In the data rows, the value 50 means zero.
Here are some points:
c(55, 38, 51, 53, 61, 49, 46, 43, 37)
c(59, 57, 46, 65, 44, 53, 52, 48, 61)
c(48, 54, 53, 52, 58, 51, 52, 47, 46)
c(32, 43, 40, 32, 47, 78, 54, 39, 53)
c(40, 43, 67, 56, 54, 38, 51, 55, 50)
c(53, 50, 47, 49, 56, 56, 45, 56, 43)
c(34, 60, 51, 48, 27, 38, 67, 68, 45)
c(35, 39, 39, 57, 35, 51, 45, 42, 33)
c(51, 48, 52, 42, 53, 49, 45, 52, 54)
c(31, 38, 59, 56, 42, 49, 54, 55, 71)
c(56, 42, 42, 45, 47, 54, 57, 58, 56)
c(55, 34, 42, 30, 50, 54, 56, 50, 48)
c(68, 47, 57, 73, 46, 29, 49, 42, 82)
c(58, 50, 41, 56, 49, 55, 48, 60, 46)
c(57, 55, 54, 62, 50, 55, 50, 47, 63)
c(49, 52, 43, 58, 44, 49, 47, 51, 66)
c(37, 57, 54, 51, 31, 46, 55, 63, 45)
c(38, 61, 57, 55, 46, 57, 67, 51, 46)
c(51, 46, 53, 53, 52, 46, 51, 40, 42)
c(26, 44, 39, 34, 53, 87, 65, 39, 54)
c(42, 57, 53, 48, 53, 52, 47, 65, 57)
c(59, 62, 43, 55, 44, 55, 39, 50, 52)
c(47, 44, 50, 45, 53, 53, 45, 42, 49)
c(49, 58, 52, 49, 55, 54, 49, 55, 52)
c(42, 58, 42, 35, 58, 79, 50, 33, 44)
c(47, 60, 64, 58, 77, 23, 41, 41, 22)
c(22, 58, 47, 57, 23, 47, 55, 74, 46)
c(58, 44, 48, 63, 43, 39, 49, 54, 51)
c(54, 50, 35, 54, 59, 41, 49, 44, 42)
c(52, 59, 45, 47, 43, 43, 37, 51, 60)
c(30, 59, 40, 12, 46, 52, 46, 33, 52)
c(51, 49, 49, 51, 56, 54, 50, 52, 42)
c(14, 51, 40, 17, 48, 99, 70, 37, 62)
c(57, 51, 53, 47, 52, 57, 58, 46, 46)
c(55, 48, 47, 47, 54, 51, 51, 46, 38)
c(35, 17, 99, 99, 71, 0, 60, 72, 50)
c(43, 52, 60, 58, 39, 54, 83, 36, 35)
c(52, 50, 52, 43, 50, 53, 47, 49, 49)
c(65, 44, 52, 36, 54, 56, 55, 53, 50)
c(58, 41, 47, 48, 48, 49, 48, 61, 42)
c(43, 46, 42, 64, 39, 55, 42, 41, 50)
c(53, 57, 51, 40, 54, 59, 47, 38, 51)
c(43, 65, 66, 54, 75, 31, 40, 47, 26)
c(42, 57, 47, 52, 51, 58, 47, 58, 48)
c(51, 51, 59, 44, 64, 54, 40, 52, 48)
c(57, 47, 43, 45, 48, 51, 46, 49, 44)
Then 12 other points, each followed by its number:
c(32, 47, 50, 34, 59, 80, 56, 35, 55) 0
c(52, 47, 48, 41, 46, 61, 47, 46, 33) 1
c(38, 22, 99, 94, 68, 0, 64, 71, 39) 2
c(49, 45, 45, 45, 49, 52, 48, 55, 46) 3
c(51, 54, 53, 47, 51, 48, 39, 48, 61) 4
c(48, 49, 45, 56, 44, 45, 47, 53, 53) 5
c(55, 48, 50, 48, 57, 51, 49, 58, 46) 6
c(76, 34, 67, 76, 29, 10, 48, 59, 96) 7
c(55, 50, 48, 46, 47, 53, 46, 46, 46) 8
c(48, 55, 46, 46, 48, 61, 45, 56, 49) 9
c(62, 46, 52, 43, 51, 48, 48, 51, 46) 10
c(18, 53, 41, 23, 59, 99, 75, 41, 54) 11
Which of these numbered points is nearest to each point below, looking only along the 3 directions in which the first points spread most? Its number follows each.
c(58, 56, 49, 57, 52, 53, 44, 66, 48) > 4
c(37, 26, 99, 89, 66, 0, 61, 70, 46) > 2
c(99, 66, 38, 86, 53, 0, 36, 8, 98) > 7
c(34, 45, 43, 36, 51, 77, 55, 43, 55) > 0
c(45, 54, 43, 43, 34, 43, 55, 67, 59) > 5
c(83, 69, 36, 78, 39, 16, 44, 39, 76) > 7
c(51, 55, 40, 45, 50, 62, 48, 53, 54) > 9
c(49, 52, 55, 38, 57, 64, 56, 41, 44) > 1
c(81, 74, 39, 74, 36, 16, 37, 39, 85) > 7
c(41, 59, 44, 46, 39, 44, 50, 67, 57) > 5
c(51, 48, 41, 30, 50, 57, 47, 51, 57) > 9
c(51, 18, 86, 66, 55, 1, 66, 60, 25) > 2
c(61, 59, 39, 56, 58, 37, 41, 49, 51) > 10
c(25, 22, 94, 80, 24, 1, 95, 65, 52) > 2
c(57, 44, 53, 48, 54, 50, 53, 50, 43) > 6
Here are 12 other points, each followed by its number:
c(65, 42, 49, 38, 47, 50, 57, 55, 65) 0
c(58, 53, 34, 59, 63, 40, 49, 42, 43) 1
c(53, 46, 49, 42, 44, 43, 44, 57, 56) 2
c(66, 36, 47, 41, 54, 49, 50, 52, 65) 3
c(49, 54, 53, 50, 55, 55, 49, 52, 46) 4
c(57, 43, 46, 46, 56, 51, 46, 53, 40) 5
c(51, 50, 51, 52, 58, 52, 45, 53, 47) 6
c(69, 38, 66, 65, 28, 18, 43, 51, 91) 7
c(89, 71, 31, 78, 47, 19, 51, 28, 83) 8
c(44, 40, 42, 41, 54, 66, 54, 46, 48) 9
c(53, 49, 50, 55, 51, 54, 40, 56, 63) 10
c(0, 53, 36, 0, 63, 99, 90, 12, 73) 11
Which of these numbered points is nearest to each point below, looking only along the 3 directions in which the first points spread most? Its number follows each.
c(81, 75, 39, 78, 42, 22, 42, 39, 82) > 8
c(47, 55, 51, 46, 59, 52, 47, 58, 49) > 4
c(54, 58, 51, 37, 51, 18, 44, 25, 52) > 1
c(70, 38, 49, 35, 49, 48, 54, 46, 56) > 3
c(54, 57, 46, 64, 45, 52, 36, 56, 53) > 10
c(58, 48, 44, 47, 48, 56, 52, 42, 29) > 5
c(46, 50, 47, 60, 52, 51, 40, 54, 59) > 2
c(28, 44, 38, 16, 55, 99, 68, 34, 51) > 11
c(53, 55, 51, 44, 55, 23, 48, 34, 52) > 1
c(43, 47, 47, 38, 51, 65, 50, 45, 50) > 9
c(42, 48, 48, 35, 51, 65, 50, 38, 48) > 9
c(59, 57, 48, 46, 49, 55, 46, 46, 51) > 3
c(37, 47, 39, 38, 41, 72, 54, 51, 42) > 9
c(44, 36, 47, 31, 59, 69, 50, 42, 62) > 9
c(55, 48, 41, 22, 40, 42, 43, 54, 59) > 0
